Rotation paths and how fast each direction turns (degrees each step):
Each turn is a multiple of 5 degrees from 10 to 175, or 0.

[-12   2  -9 -13   1   2   3   1  11 -17  12   0  -4  -8  -4  -1  -6  -1
   6  -6  13   6  -6  10  -7   4  -6   3   3   7]
[ -6  -1 -18 -16  -3  -3   2   3   7 -14   9   3  -2  -8   1   0  -6  -7
   8 -10  15   4  -1   5  -6   7  -3   5  -3  10]
[ -1   3 -17 -10  -6  -7   7   6   1 -15   9  -3   0  -5   4   2  -8 -10
   7  -9  15   3   0   1  -9   7  -6   3  -3  -1]
[ -7   6 -10  -8  -5  -6  10   5   0 -17  11  -6  -7  -5   1   4  -7  -4
   2  -7  15   1  -2   5 -12   8 -10   2   2  -8]
[-12   3  -8 -11  -5  -1  11   3   4 -16  11  -1 -12 -10  -3   1  -3   1
  -4  -5  14   2  -1   5 -11  10  -8  -1   4  -2]
[ -9  -4 -10 -12  -1   1  13   6   3 -14  14   2  -7 -11  -4  -4  -1  -1
   0  -7  13   6   1   4 -10   9  -1  -4  -1   7]
[ -5  -4 -13  -9   0  -1  12   4   4 -17  16  -1   1  -3  -1  -3  -3  -7
   7  -9  12  11   1   3 -10   2   0  -2  -3   6]
[ -9   5  -7  -8  -2  -5  12   1   2 -18  13  -4   1  -3   2   2  -7  -7
   8 -10  13  14   1   6  -7   0  -5   4   0   1]
[-10  11  -8 -12  -4  -6   7   1   3 -15   7  -2  -7 -11   2   6  -7  -1
   3  -9  12  11   0   9  -5   5  -7   7   0   2]
[ -5   4 -14 -12  -3  -3   4   7   0 -13  10  -1  -4 -19  -1   5  -6  -2
  -2  -6  12   5  -5   6  -9   9  -5   1  -4   2]
[-1 -4  1  1  3  5  0  1  3 -1  3  1  0 -1 -4 -3  2  3 -2  3 -1 -2 -4  2
 -3  1  0 -5  1  2]  65

[  0   0  -5  -1  15  11   6  15  -6  -9 -11   0   2  -7   7  -1   2  -7
  -5  11  -7  13  -8   6   4  -3  11  11   5  -4]
[-11  -7  -2  -7  16  -2  10  19  -8   5  -5   9   5   0   0  -4  -5  -6
   1  15  -4   4  -7   5   9  -4   5  12  -4  -3]
[ -7  -8  -5  -2  13   7  18  14 -16   3 -11  -7   9  -2   6   1   0  -5
  -3   0  -8  10   1   8   4  -2   4   4   7  -5]
[ -9  -5  -8  -3   5  -1   9  21  -5  -1 -13  -3   7   5   7 -12  -5  -4
   3  17   0  10   0  13   6   5  -1   8   0   1]
[ -5   1 -10  -1   9  17   7  15  -4  -2 -10  -4   5   1  13   0   2  -1
 -10  12  -5   9  -3   3   8   0   6  13   3  -6]
[ -8  -2  -2  -6  12  -4   2  16  -3   5 -14   7  12  -4   6  -3  -9 -11
  -3  14  -3   7  -5   2   9   0   7  12   1  -4]
[  0  -9  -6  -2   8   9  13  15 -16   0  -9   2   8 -11   8   1   2 -10
  -3   4 -11  11  -8   4   6  -1   3   5   5  -2]
[ -6  -5  -2  -5  15  -2   9  19  -7  -6 -10   1   2   1  -1  -9  -1  -7
   5  15  -2  12  -4  14   0  -2   7   8   1   0]
[-10  -7  -8  -3  11  13  18  17 -11   3  -4  -4   5   5   7   2   2   2
  -5   8  -6   6  -2   5   9  -1   1  10   0  -4]
[ -9  -3  -5  -5   9  -3   6  14  -5   4 -18  -3  13   1   7  -4 -10  -9
  -3   8   1   9   4   8   6   4   4  10   7  -6]
[-3 -1 -2  0 -1  0  4  1  0  1  0 -6  0  7  0 -1 -1  4  1 -1  3  0  5  2
  0  2 -3 -1  1  0]  65
[ 3 -3  0  0 -4 -3  1  0 -3 -1 -3 -2  3 -5  1 -3 -1 -3  2 -3 -1  2  2  1
 -2  2 -3 -4  3  2]  100

[-12  14   2  -6  11  -8  20   6  -3  -8   4  -1   1  -9   9   3  -5   1
  -9  10  15   2   5  -2   3  -3   3  12   6  -9]
[-17  10   1   4   6  -8  15   3  -1  -4  -4   6   3 -12  11  -8   2   4
 -14   4  14   4   2   6  -2  -1  13  11   8  -9]
[-14   4   2   4  12 -10  16  -5  -7   1 -10  12  -2 -14   0  -6  -1   6
 -13  13  12  -5  -1   2   0  -2   9  -2   9  -3]
[-11   7   8  -1  15 -11  18   0  -5  -1   0   2  -1  -8  -6   2   0   9
 -13  17  13   3   4  -2   7  -9  -1   5  10  -2]
[-15  10   1   0   5  -7  18   8  -6  -3   0  -6   0 -10   4  -3   7   4
 -14  14  10  12   1   4   7  -2   0  11  12 -10]
[-15   9  -5  -1   4  -7  20   1  -8  -1  -7   2   2 -16   8  -7   0  -6
  -8  12   9  -3  -1   1   5   4   6   5  14 -12]
[-10  10   1  -6  14 -12  17  -5   0  -3  -3   8   1 -12   6  -1  -6  -2
 -11  11  16  -8   5  -3   2  -4   7   8   8  -3]
[-11   9   7   0  15 -10  16   4   0  -2   2   6  -1  -8   8  -1   0  12
 -13   9  14   4   3  10  -1 -10   6  12   8  -3]
[-17   9   4   8   9  -5  18   6 -11  -2  -5   5  -4 -12   0  -3   3  11
 -12  12  12   6  -3   6   1   0   5   0   7 -10]
[-16   6   0  -1   8 -10  17  -2  -8  -1  -7   1   1 -12  -8  -5   3   0
 -16  15  12   0   4  -9   8  -1   3   1  12  -8]
[-2 -2  3  4  2  0 -2  0 -2  1 -1  3 -1  1 -7  0  2  6 -3  0  0  3 -1  0
  0 -1  1 -4 -1  2]  65
[ 1 -1 -1 -3  3  1 -4 -2 -1  1 -1  0  1  5 -2  4 -2 -3 -1  0  2  3 -4  3
  0  1  3 -1  2 -5]  0
[ 4  0  3 -3  4 -1  1  1  1  2  2 -1 -3  1  1  4 -2  3  2  4  0  0 -1  4
 -1 -4 -5  2  0  3]  95
[ 0 -1 -2  2  0  1  2  1 -5  2 -4  2 -4 -3  1  0 -2 -1  4  3 -2 -4 -4  2
 -1  3 -1 -5 -1 -2]  115

[ 13 -16   9  -4  -2   9   9   5   7   9   3  15   6   3  -1  -3   2   0
  15   0   1  -5   9   0   0  19  -6  14   1   3]
[  8 -23  11 -11  -2  15   5   9  -1  -4   3  13  -4   1  -4   7  -3  -8
  -2  -7   3   2   1  -2  10  18   1   1   6   8]
[  8 -15   9  -4   5  12   5  -2   6  -3  -7   8   0   0 -10  -5  -9   0
   3   8  -1   1   0   2  29   9   3   1   7   6]
[  5 -15  12   1   7  10  12  -4  11   4   6   2  -4  -2   1 -16  -7   8
   5   7  -2   1  11   5   8  14 -11   5   7   8]
[ -1 -12  20  -1   3  11  11   5   3   2  11  10   2   7  -6  -6  -5  -2
  -2 -11  -2   7   3  14   3  18  -2   2   3   4]
[  1  -1  17  -3  -3  16   3  -5   4   4  -3  12   5   9  -5  -3 -12  -3
   5   0   3   8   1   6  17  19   5   6  -9  -2]
[ 11  -8   9   1   1  14  -1   2   5   7   4  -3 -10  -4   8  -7  -8   1
   9   4   8  10  -2   1  18  21 -10   8  -7   3]
[ 13 -11  13   2   0   4   4  14   7   9  12   2   4   4   1  -2   3   1
   9  -8  -5   1  -6  12  18  14 -13   7   2   7]
[  5  -6  14  -4 -11  10   9  -3   2   4   4  12  10  11   0   8  -1   4
   3  -2  -7  -7   6   0  17  18  -8   6  -2  11]
[ 2 -9 18 -7 -7 14  3 -4  2 -9 -2 -5 -8  0  3  2 -4  5 -7  1  1  2  4 -1
 19 22 -8  1  2 11]
[-5  4  5  1  2 -1  0 -1  1  0 -2 -1  0  0  0 -6 -2  0 -1 -1  2  3  1  4
 -4  3  3  0 -1 -4]  55
[-2  6  2  3 -3  0 -2 -2  0  2  3 -4  0  2  3  2  0  2 -1 -2 -2  1 -3  2
  4  1 -5  0 -4  2]  25

[ -3  -7   9  -6  -2  -3   2  -3   7   3  -1  -4  -4 -11 -21   1 -10  -5
  -2   5   4 -14   3 -13  13   0   0  11  -7   5]
[ -4  -6   5  -1  -2  -7   1  -1   5  -4  -4   0  -6 -12 -18   1  -6  -1
  -1   2  -1 -16  -2 -18  16  -4   4   3  -7   5]
[ -2  -4   2  -5  -7 -12   0  -3  15  -4  -2  -6  -5 -12 -16   0 -10   0
  -7   5   2 -16  -6 -12   9   0   4   6  -5   3]
[ -4  -5   7  -7  -3  -7   3  -3   8   3   0  -7  -4 -13 -20   2 -11  -7
  -5   7   4 -13   0 -10  13   0  -1  11  -4   5]
[ -4  -7   7  -3  -1  -4   1  -3   4   0  -6   1  -5 -13 -20   3  -7   0
  -1   4  -1 -14   1 -16  15  -4   1   7  -7   4]
[ -1  -4   2  -3  -6 -12  -1  -3  13  -6  -4  -2  -4 -11 -15  -2  -8   2
  -5   6   2 -16  -6 -18  12  -3   5   4  -8   3]
[ -4  -3   6  -7  -4 -10   2   0  10   0   1  -8  -7 -12 -17   0 -11  -6
  -8   7   3 -13  -4  -8  11   2   3  10  -4   5]
[ -5  -7   8  -4  -2  -4   3  -4   4   2  -5  -1  -6 -14 -21   4  -9  -1
  -4   7  -1 -14   1 -12  15  -2   0  11  -4   1]
[ -1  -6   3  -4  -4  -9  -1  -6   9  -5  -4   0  -3 -10 -18  -1  -6   2
  -1   4   2 -17  -2 -19  11  -3   4   6 -10   3]
[ -1  -3   4  -6  -5 -11   2   2  12  -2   1  -7  -7 -10 -16  -1 -10  -5
  -5   4   4 -15  -5 -13  11   2   4   5  -6   8]
[ 3 -1  2  0  1  3 -1 -1 -2 -2  0  2  1  2  0 -2  2  1  6 -3  2 -2  2 -7
  0 -2  1 -4 -4  3]  100
